In the rows, zero is written as 128.
One hidden turn or mirror swaps the rows below in pairs. Which row is each named row swapped with?
The rows were stretched afterwards, more along some directions than others.
zade: [105 143 165 127 159 128 128 148 131  96 161 135 128 110 139  83 127 125
 137 132 136 164]
Vana: [120 116 123 138  97 118 126 112 123 140 132 129 105 113 123 147 129 135
 117 140 116 127]
ziz: [112 143 107 106 137 125 125  98 106 115 127 111 100 113 141 103 147 137
 123 122 142 143]
bimum: [114 127 126 122 107 124 150 118 107 127 145 104 111 119 125 112 123 136
 118 131 105 146]
liv: [116 137 114 116 122 126 148  88 112 103 131  86 101 105 140 108 128 141
 110 127 133 152]
fet: [ 92 115  87 122 127 123 112 128 121 120 142 147 125 105 158 130 135 135
 123 116 159 153]
Beg: [146 134 147 125 145 128 124 147 176 123 159 132 179 131 157 141 147 113
 116 135 168 130]
zove: [122 132 100 140 129 104 110 148 113 163 124 146 117 133 137 146 124 140
 128 129 130 121]
gifun: [103 144 167 128 146 119 138 134 123  96 151 132 130 114 143  83 129 127
 134 124 128 172]
Mumi: [162 118 110 114 114 121 125 131 109 151 106 127 110 113 120 123 111 136
 123 125 113  83]
todir: [114 138 117 116 132 126 129 105 111 116 124 102 106 120 127 105 145 137
 120 128 132 149]
taf: [124 118 136 110 143 115 124 106 155  90 140 117 127  94 143 104 126 119
 126 123 160 132]
menaf: [100 145 154 125 145 129 116 151 112 111 146 126 122 114 137  76 121 136
 142 124 143 166]
doz: [122 129  94 148 122 102 110 139 110 163 123 139 110 129 132 151 130 143
 127 128 140 121]
bal: [116 120 127 134 165 126 111 143 152 113 142 157 141 133 123 145 112 119
 159 132 151 102]
lef: [132 135 104 102 156 123 124 107 119 124 132 140 114 121 157 138 163 132
 130 131 154 129]
mapa: [171 117 103 110 123 122 123 132 117 146 106 118 110 111 125 132 108 131
 124 128 124  81]
Guve: [ 92 127 108 118 149 123 102 141 109 111 135 148 129 107 158 107 131 144
 140 119 161 168]
teti: [122 122 120 138 175 118 113 143 153 114 141 151 145 131 131 157 109 117
 156 132 162  99]
Bov: [120 105 120 141 105 113 134 111 116 144 125 140 100 119 122 163 130 133
 119 135 118 128]
vaf: [119 121  91 148 127 101 117 134 116 154 119 150 117 124 141 150 121 141
 129 121 135 116]
besi: [175 132 153 132 142 132 122 135 156 129 145 131 153 147 125 166 144 113
 147 163 124 107]
voke: [141 142 129 121 170 120 139 160 126 127 159 133 125 130 143 120 124 115
 103 138 121 167]
tidi: [129 136 151 165 164 132 106 178 170 119 133 135 129 131 110 147  82 109
 125 155 121 145]
Vefi: [103 125 122 138 189  99 151 138 156 106 187 151 140 120 158 144 142 100
 107 130 160 161]
fifu: [129 114 125 104 147 112 129 109 154  87 144 117 129  81 165 109 132 121
 121 121 169 120]
ginu: [123 120 138 141 112  97 139  71 143 117 148 112 139 112 163 158 159 131
 117 134 139 152]
pid: [138 145 178 138 149 122 148 129 163  98 165 118 134 125 133 127 146 106
 126 151 134 146]
Kinam: [117 103 109 151 107 105 130 110 125 142 120 145  90 113 127 177 131 131
 117 128 131 119]
safi: [ 97 121 114 149 175 104 140 123 159 109 165 154 133 117 143 152 137 108
 118 128 168 140]
gona: [177 131 156 126 148 129 127 132 159 126 150 127 161 149 129 168 136 114
 146 162 131 107]
misi: [138 127 149 155 161 119 100 165 179 103 117 130 128 116 126 144  97 110
 118 140 148 139]
rifa: [118 121 119 133 168 119 111 145 145 117 140 155 140 132 123 149 107 119
 159 131 161 100]
Sulez: [122 127 103 112 148 115 127 147 115 149 166 142 149 130 157 124 121 131
 140 121 139 112]
naro: [148 125 123 124 143 136  97 158 124 139 128 141 147 139 123 140 107 140
 174 138 140  90]
pimu: [136 130 148 162 159 122  95 154 181  95 116 116 125 118 125 150  97 115
 121 139 159 139]
Gebig: [142 117 133 123 148 130 170 107 101 128 180 154 146 136 129 139 141 117
 141 138 103 135]
fik: [126 135 111 114 127 120 137  90  97 114 123 112 105 119 143 109 157 143
 129 122 136 150]
Kinop: [ 87 146 141 127 148 132 110 149 111 102 138 125 128 109 141  72 120 144
 143 119 151 183]
Bozu: [126 122  98 150 125 102 109 141 120 160 118 147 118 131 137 152 130 142
 129 124 134 117]
lavon: [138 143 121 103 168 130 136 127 144 132 159 149 139 135 148 150 160 114
 131 142 156 124]
Mibe: [160 116 104 122 116 115 126 108 134 147 109 113 100 101 120 154 114 123
 120 139 127  62]
tuz: [116 141 108 115 128 121 135  98 107 116 136  93  97 113 137 112 138 140
 110 131 133 153]
bimu: [116 117 107 161 125 100 111 115 138 142 107 154  95 125 121 180 137 129
 116 135 138 121]
lapag: [115 117 116 139 167 123 112 135 156 106 136 150 134 120 130 151 115 121
 153 130 168 103]
mado: [145 139 129 118 149 116 130 164 108 147 151 125 123 131 133 109 126 123
 114 133 113 157]
gepu: [141 107 111 121 132 137 149 131 130 131 140 144 122 128 129 143 134 118
  98 113 146 112]
gop: [122 138 113 118 124 123 142  96 106 103 129  88 109 110 141 106 136 142
 124 123 135 151]
mufav: [150 127 149 130 137 128 105 158 179 108 138 112 180 126 157 133 136 120
 115 126 180 129]
kubus: [141 121 149 134 129 115 113 135 160  90 124  98 173 113 148 121 147 128
 121 117 183 136]
votul: [144 120 137 118 121 140 146 130 112 129 134 137 120 140 135 115 128 134
 112 107 125 134]
Netof: [116 146 171 133 160 124 135 153 139  94 159 129 134 113 145  94 131 116
 129 135 131 162]
tuzar: [123 122 107  95 153 109 149 126 119 129 180 137 152 113 172 106 133 127
 133 117 148 121]
rus: [176 133 147 126 144 132 121 142 152 130 143 136 168 151 126 158 134 120
 155 158 125 104]
diget: [ 96 138 155 122 147 122 116 146 108 103 139 128 139 119 146  82 128 143
 151 119 143 177]
muvun: [127  99 116 149 104 108 136 113 121 143 129 148 101 115 127 168 136 129
 113 132 116 123]
Vafi: [122 104  93 122 131 134 147 123 132 130 152 144 123 122 136 156 135 114
 102 114 149 114]
Budi: [162 136 156 136 150 135 133 133 161 124 155 130 135 144 116 170 141 107
 133 166 122 113]

kubus pairs with votul
Mibe pairs with tidi
Gebig pairs with ginu
mapa pairs with misi

One hidden turn or mirror swaps the rows below in pairs. Which row is each named row swapped with?
The rows were stretched afterwards, more along some directions than others.
nis: [125 127 142 138 126 127 101 157 107 130 110 138 164 127 109 149]
toz: [118 124 142 190  93 112  97 131 124 127 130 116 107 124 128 114]
Mivak: [113 123 144 188  96 112 102 134 120 129 132 119 106 121 127 114]
Dek: [120 102 160 149  84 128 123 157 131 100 139 112 110 109 112 109]
meli: [121  87 161 155  99 127 140 139 129 100 142 114  80 142 144 109]
Guvar: [114  89 143 157 114 135 131 135 125 104 153 136 102 124 136  94]
Bekot: [129 108 105 170 109 118 108 125 148 120 109 130 162 138 129 126]
teker: [122  91 155 146 117 124 150 124 129  99 140 118  90 147 142 116]
sudu: [120  73 169 154  81 111 103 164 121 102 137 121  82 120 135  96]
Goga: [126  92 136 174  74  82 116 153 138 102 139  97  96 103 117  94]
tur: [133  91 129 180 113 118 142 140 162 136 143 113  68 135 135 105]
zuz: [127 150 147 134 123 123 115 147 117 123 109 150 171 143 106 143]
lodus: [140 124 130 136 111 146  97 127 126 115 107 146 164 145 118 118]
zami: [126  76 169 157  91 119 119 156 122  97 138 120  89 135 134 105]
kibes: [ 83 102 143 140 134  99 115 135 158 108 113 122 135 116 126 101]
zub: [118  96 112 134 131 120 156 130 136 114 145 126  86 132 142 118]
nuro: [130 139 139 135 139 121 123 135 112  99 136 137 127 123 136 139]
sila: [134 130 142 139 132 128  99 154 104 111 117 145 159 129 115 143]
Guv: [129  93 144 165  48 100  83 181 101 130 124 106 125 127 102 125]
did: [110  84 136 125 106 108  84 151 135 125 121 141 149 111 131 115]
semo: [136 135 132 154 116  92 109 169 144 104 112 125 106 124 114 102]
sedu: [113  87 126 140 114  89 117 155 162 114 139 100  74 104 126  76]
Rolo: [133 116 138 148  67 117  78 158 145 134 106 116 122 134 119 123]
sop: [121  90 117 128 126 121 155 132 139 112 149 129  88 131 143 115]
ton: [132 118 128 172  87 109 100 151 153 135 118 116  97 139 126 124]
Bivek: [113 123 138 189  91 109  97 128 124 128 128 113 115 123 123 116]
sez: [121  96 107 158 109 105  98 145 142 131 116 140 161 126 130 126]
Vizo: [142 134 132 131 105 103 145 150 124 128 143 120  97 128 133 136]
lega: [ 82 106 146 140 134  99 115 137 154 113 112 127 137 116 127 104]
levom: [111 117 126 159 111 113 103 125 111 143 139 120 109 113 125 116]
buv: [135 130 137 132 109  94 153 148 136 128 147 116  79 119 142 128]
nugiz: [126  88 134 176  62  80 103 173 120 122 134 103 106 114 108 109]
tega: [125  82 133 184 118 121 154 135 170 119 148 112  61 127 141  89]
dogat: [113  83 132 134  95 110 102 154 147 119 135 100  94 100 113  87]
fikar: [ 84 104 138 144 128  96 109 130 159 111 113 122 141 117 130 100]
meza: [114  88 125 132 110 110  85 150 133 130 118 144 163 113 125 123]
viv: [128 122 126 145 121  87 106 165 147 104 121 125  92 117 117  99]
muf: [130 116 131 146 111  85 103 179 148 101 121 119  87 119 119  92]
Gume: [123 121 144 130 126 129 143 126 124 125 121 135 145 161 118 132]
toza: [120 122 140 142 122 124 119 141 116  99 154 145 108 114 139 119]
Fasol: [126 102 144 163  58 111  82 177  95 134 121 109 133 128  98 134]
vof: [127 140 141 127 148 121 119 136 114 106 126 143 139 120 124 138]
ped: [ 83 104 153 130 101  92 111 156 153 123 115 117 122 119 135 119]
ses: [129  91 130 180 108 115 147 140 168 132 145 104  64 135 143  98]

toz pairs with kibes
Vizo pairs with sop
sudu pairs with nis
ton pairs with sedu

